In the rows, zero is written as 128.
A single turn carries every row of the set below to another of its rows. Some are shown first; where does it send the rows asked next?
Tage: [125 142 112 144 125 119 143 116 116 104 146  96 124 115 119 129 143 140
  93  88 156 144 155 118 147 153 130 130 142 161 148 106  94 116 128 120
  68 118 159]
vizog: [140 114 107  74 114 198 107 141 158 122 143 115  97 130 120 158 112 126
 109 150 125 152 113 115 169 117 103  86 143 121 129  91 130 107 148 122
 105 116 158]
mup: [ 93 103 129 111 150 185 131 137 135 120 136 118  97 115 119 120 117 139
  76 121 156 157 116 131 168 114  89 120 154 118 127  81  95 110 147 146
 129 135 135]
solu: [ 94  95 113 119 173 142 133 152 171 118 114 121 119 168 120 133 163 130
 117 113 148 124 136 145 120 107 146 138 137 183 172 120 139 149 114 118
 125  98 154]
bugek: [ 91  99 137 130 160 134 157 153 135 130 123 133  72 118 140 118 140 120
 108 144  88 143 112 124 122 121 132 115 177 107 132  83  96 104 143 116
 106 149 102]
vanat: [102 140 126 163 116 136 111 134  91 170 159 123 135 131 101 146  78 135
 109 126 132 143 118 104 132 166  92 133 137 131  95 109 133 121 138 130
  80 139 122]
Pone: [ 94 131 126 128 153 155 130 144 191 163 143 136 130 120  94 126 100 107
 113 150 128 121 128  98 138 165 154  88 178 146 116 132 140 140 141 143
 158 126 100]
vofuf: [ 92 150 125  87 184 138 125  98 139 131 121 119 161 145 115 124 155 142
 133 134 110  86 147 114 126 153 148 141 116 161 137 136 135 113  93 127
  98 120 103]
Foz: [129 126 128 118 140 120  94 150  90 158  96 127 152 155 146 121 126 112
 143 146 111 153 142 159 138 121 115 166 109 140 119 114 120 123  96 117
 129 114 165]
dufa: [ 63 135 146  89 173 139 158 129 135 143 115 107 165 123 124 120 133 119
 142 140 103 108 147 111 126 148 129 147 135 170 153 139 117  94 100 127
 113 117 108]
penob: [133 118 113 127 149 117 128 192 116 155 161 131  84 126 151 102 146 150
 104 122 123 110 150 156 125 143 108 126 128 165 119 132 167 124 140  94
 105 111 112]
Sar: [136 131 117 102 156 118 125 205 116 144 161 148  90 110 137 118 113 123
  83 113 112 109 141 153 141 139 104 132 123 145 127 140 161 127 113 100
 132 115 107]
bup: [126 134 146 131 114 121 110 120 143  81 141 134 161 139 160 151 139 145
 114 100 138 141 173 102 139 159 128  97 145 151 135 143 103 111 153 121
 142 140 142]
noger: [101 140 139 115 138 125 113 100 129 132 154 127 112 134  95 161  96 115
  93 138 150 130 140 132 121 122  95  87 129 112  72 141 103 140 136 157
 101 153 141]
Mav: [133 124 134 100 134 138 125 200 124 133 166 156 104 133 154 136 127 145
 113 123 107 109 149 166 122 137 101 121 123 156 121 150 158 120 151  96
 132 119 109]
pemi: [ 77 148 126 126 121 160 118 139 182 143 158 142  92 142  90 151 115 129
 127 120 155  98 128 119 123 140 140 122 194 173 129 111 119 130 151 147
 129 124  92]
gulak: [112  94 111 101 175 144 136 166 179 123 113 121 126 153 121 135 138 105
 119 126 130 135 132 143 127 112 148 118 134 169 182 130 148 154 103 116
 142  92 157]
zomol: [146 157 150  98 165 153 133 116 124 131 124 111 149 150 109 125 133 124
 115 154 115 120  81 117 120 146 158 132 129 118  99  85 135 125  92 143
 118 163 159]
Naru: [133 118 120 127 157 178  88 117 163 113 138 122 115 133 132 117 149 159
  82 151 143 141 108 105 178 126 118  84 132 127  95 100 134 119 152 131
 137 139 134]
mok: [114 135 130 127 133 102  90 111 131 149 153 105  95 130 108 144  97 101
 107 147 154 129 139 105 134 115 102  68 145 124  82 136 112 122 122 148
 100 146 136]
boge: [119 144 141 126 126 119  87 155  90 142 110 124 146 148 134 130 140 147
 146 146 115 144 118 158 139 100 112 169 107 164 113 120 113 122  97 117
 126 120 154]
Movi: [141 121 105  83 136 147 118 135 145 111 142 142  66 125 126 138 126 110
 124 145  75 130 108 133 123 123 153  88 159  96 144  95 117 120 128 115
  96 136 105]
Saro: [109 133  99 123 146 167 140 132 187 170 137 136 104 138  70 162 122 117
 110 139 131 110 134 114 124 162 153 125 166 155 106 108 148 146 139 123
  90 109 125]
ferav: [103 133 184 107 139 154 152 142 118 130 126 107 153 155 141 121 124 118
 144 151 120 136  90 114 111 136 133 132 166 130 115  89 105  97 129 150
 145 167 150]
Taruk: [147 139 127 105 127 120 137 144 138 109 126 119 155  98 114 174 108 105
  82 108 113 150 141  85 163 154 126 100 132 141 142 138 117 124  99 104
 111 122 165]
Tarud: [ 93 150 125  66 146 140 117 117 143 131 124 108 137 150 129 141 137 115
 167 141 113  86 153 100 125 142 137 129 143 168 165 135 131  83  97 118
  97 108 108]
pevu: [121 121 134 123 162 147 133 125 154 105 141 150 100 125 128 130 163 158
  96 153  71 132  92 128 121 124 158  97 136 118 100 107 118 133 145 112
 114 157  97]
dizon: [ 95 121 139 131 125 125 124 113 136 154 154 102 115 123 107 150  98 111
 116 157 142 147 141 126 117 123  92  70 138 133  74 142 102 125 156 144
  85 146 151]
vabeg: [123 143 122 143 104 131  91 141 102 166 163 125 141 130 109 148  61 116
 121 138 119 145 126  92 138 170  96 102 144 122 107 125 144 118 129 133
 104 136 121]
Pudo: [131 148 131 110 123 118  81 145  92 137 116 120 152 145 140 102 124 127
 158 148 116 155 126 166 135 115 129 146 105 148 130 129 120 126  99 131
 148 112 153]
Rori: [155 101 130 145 105 132 158 160 151 123 110 119 128 138 121 130 133 102
 109 119 113 116 102 107 154  78 154 148 123 170 133 131 155 135 107 118
 111 105 121]
vogeb: [117 156 131 155 102 132  75 129 104 146 172 133 138 142 113 143  84 150
 124 126 137 132 119 104 133 162 100 116 136 129  95 123 137 123 144 142
 109 145 107]
kipu: [154  91 132 138 119 138 139 145 143 109  99 151 140 175 152 127 124  91
 104 103 126 114 145 119 144 102 148 153 132 132 130 134 154 130 123 136
 145 122 106]
vub: [144 152 142  96 125 143 120 121 113 133 131  92 106 173 133 130 136 111
 158 148 140 110  96 110 115 131 144 135 168 130 127  66 121  95 109 139
  95 145 161]
tes: [146 104 121 138  96 155 168 132 136 106 134 123 131 150 136 103 126 115
 125 106 129 128 133 153 122 100 158 156 116 158 152 129 141 142 143 149
 107 104 111]
labev: [102 109 124 107 165 145 118 156 180 104 121 132 132 169 132 133 153 128
 129 123 140 122 127 140 127 106 148 119 133 183 172 140 143 152 120 120
 159  99 143]

Taruk goes to Tage
Naru goes to vizog
bugek goes to pevu
Now these:
boge goes to Pudo
zomol goes to vub
tes goes to kipu
noger goes to mok
vabeg goes to vanat
pemi goes to Pone
solu goes to labev
Sar goes to penob
dufa goes to vofuf

A single turn carries every row of the set below to another of its rows. Some are shown first; where does it send the rows asked next?
vok: [104 128 108 170 127 119 106 128 131  98 145 173 122 147 120 108 139 156
 134 136 146 162 130]
vapi: [147 122 196 146 114 133 125 111 156 138 147 124 141 110 117 117 116 158
 142 114 138 129 146]
tak: [110 108  76 110 131 109  88 114 141 146 131 125 125 131  92 105 143 128
 168 145 111 137  90]
dudi: [113 116  72 158 141 100 123  98 124 153 122 161 138 114 112 133  99 143
 163 160 118 151 146]
Lova: [114  94  74 147 153 110 108  93 120 145 137 164 131 106 115 140 109 144
 160 157 137 146 138]
mis: [114 120  71 159 145 101 123 107 117 157 117 154 135 116 105 130 102 144
 168 149 122 151 142]
dem: [155 131 172 117  99 123 130 112 145 140 172 101 129 120 111 130 135 156
 142 137 108 139  97]
logut: [168  92 167 124 139 136 107 154 103 134 154 118 176  86  79 123 133 114
 116 148 131 111 157]
tebo: [196 111 132 136 146 161 125 136 111 116 171 123 170 113  94 136 138 114
 108 149 114 118 161]
fusi: [114 124  72 127 123  95 101 119 137 146 126 127 132 139  95 113 132 136
 170 159  94 147 100]
tuti: [ 92 118 108 134 131 141  98 123 138 143 114 143 127 123  82  66 136 122
 160 119 147 137 118]
Dekul: [118 138  79 121 145 114 149  97 103 152 122 153 112 107 111  94 120 107
 136 108 142 141 143]
sev: [187 121 132 119 137 172 128 141 104 129 162 104 168 113  77 115 142 107
 113 153 108 119 143]
mitab: [ 95 140 108 161 127 131 112 135 133 137 110 150 128 139  88  71 132 137
 155 112 146 149 126]
guka: [174 102 157 106 136 128 118 150  93 141 150 105 169  87  81 119 133 106
 116 150 118 108 150]
vud: [159 129 164 114 114 113 150  95 121 158 141 101 134  94 127 130  96 156
 148 143 119 132 144]
Vam: [174 105 137 126 136 177 111 142 101 121 158 105 179 110  82 119 131 129
 124 177 119 122 149]
Pekit: [127 140  79 109 133  98 127 114 109 113 151 148  97 141 125 107 153 122
 124 113 133 146 109]
Moge: [105 131 102 169 131 115 105 135 126 104 141 167 120 152 114 107 142 162
 140 130 147 160 120]
tavo: [160 136 185 135 105 124 141 113 147 127 173 123 125 121 123 126 134 153
 129 111 125 139 123]
zezo: [103 106 106 158 141 125  98 119 126 104 149 175 121 131 122 113 137 154
 137 134 165 153 132]
Vafeb: [ 90 137 114 157 120 136 111 130 141 135 111 150 133 136  85  66 131 131
 153 121 139 148 129]
nev: [174 104 165 126 138 136 120 154  98 124 168 127 166  91  88 124 141 113
 102 139 133 115 156]
Dasi: [153 117 165 121 108 118 131  99 131 150 163 102 137 105 121 147 111 170
 154 162 108 140 115]
Kikid: [118 126  65 131 131  93 107 121 129 150 123 126 128 140  94 119 131 140
 172 151  99 149  99]
Rup: [173 104 166 115 130 137 114 160  99 125 171 115 164  99  78 120 154 108
 105 142 122 118 134]
vare: [148 128 184 122 112 124 136 106 143 160 126 102 143  99 112 105 104 147
 153 119 126 123 147]
Vum: [177  99 152 110 138 125 120 147  84 132 168 113 166  87  91 139 135 117
 109 163 122 118 146]
puvi: [185  99 138 130 144 159 100 145 125 116 152 112 181 119  89 122 137 120
 123 155 115 111 159]
bafo: [128 146  72 134 128  88 125 129 114 116 145 143 108 155 116 116 149 143
 137 130 117 159 103]
Mal: [114 152  88 144 133 114 154 105 111 154 109 153 123 117 104  86 109 113
 142 116 131 146 152]
fide: [189 119 135 108 142 151 115 148 105 117 143  96 171 118  93 106 138 113
 114 149 116 110 159]
vitek: [169  92 159 118 133 134 105 156  98 127 174 113 170  94  81 134 144 120
 113 164 121 119 133]
gizem: [128 150  79 127 121  89 129 122 117 112 147 143 107 155 123 111 149 135
 128 132 113 158 108]
rafak: [186 115 135 119 144 158 124 141  88 111 155 111 170 110 104 123 129 128
 108 166 129 121 169]
gipe: [113 148  86 155 140 112 149 113 108 154 108 156 122 117 100  91 111 122
 147 111 138 148 149]

vapi goes to vare
Pekit goes to zezo
Now these:
nev goes to logut
vok goes to Vafeb
sev goes to tebo
Kikid goes to bafo

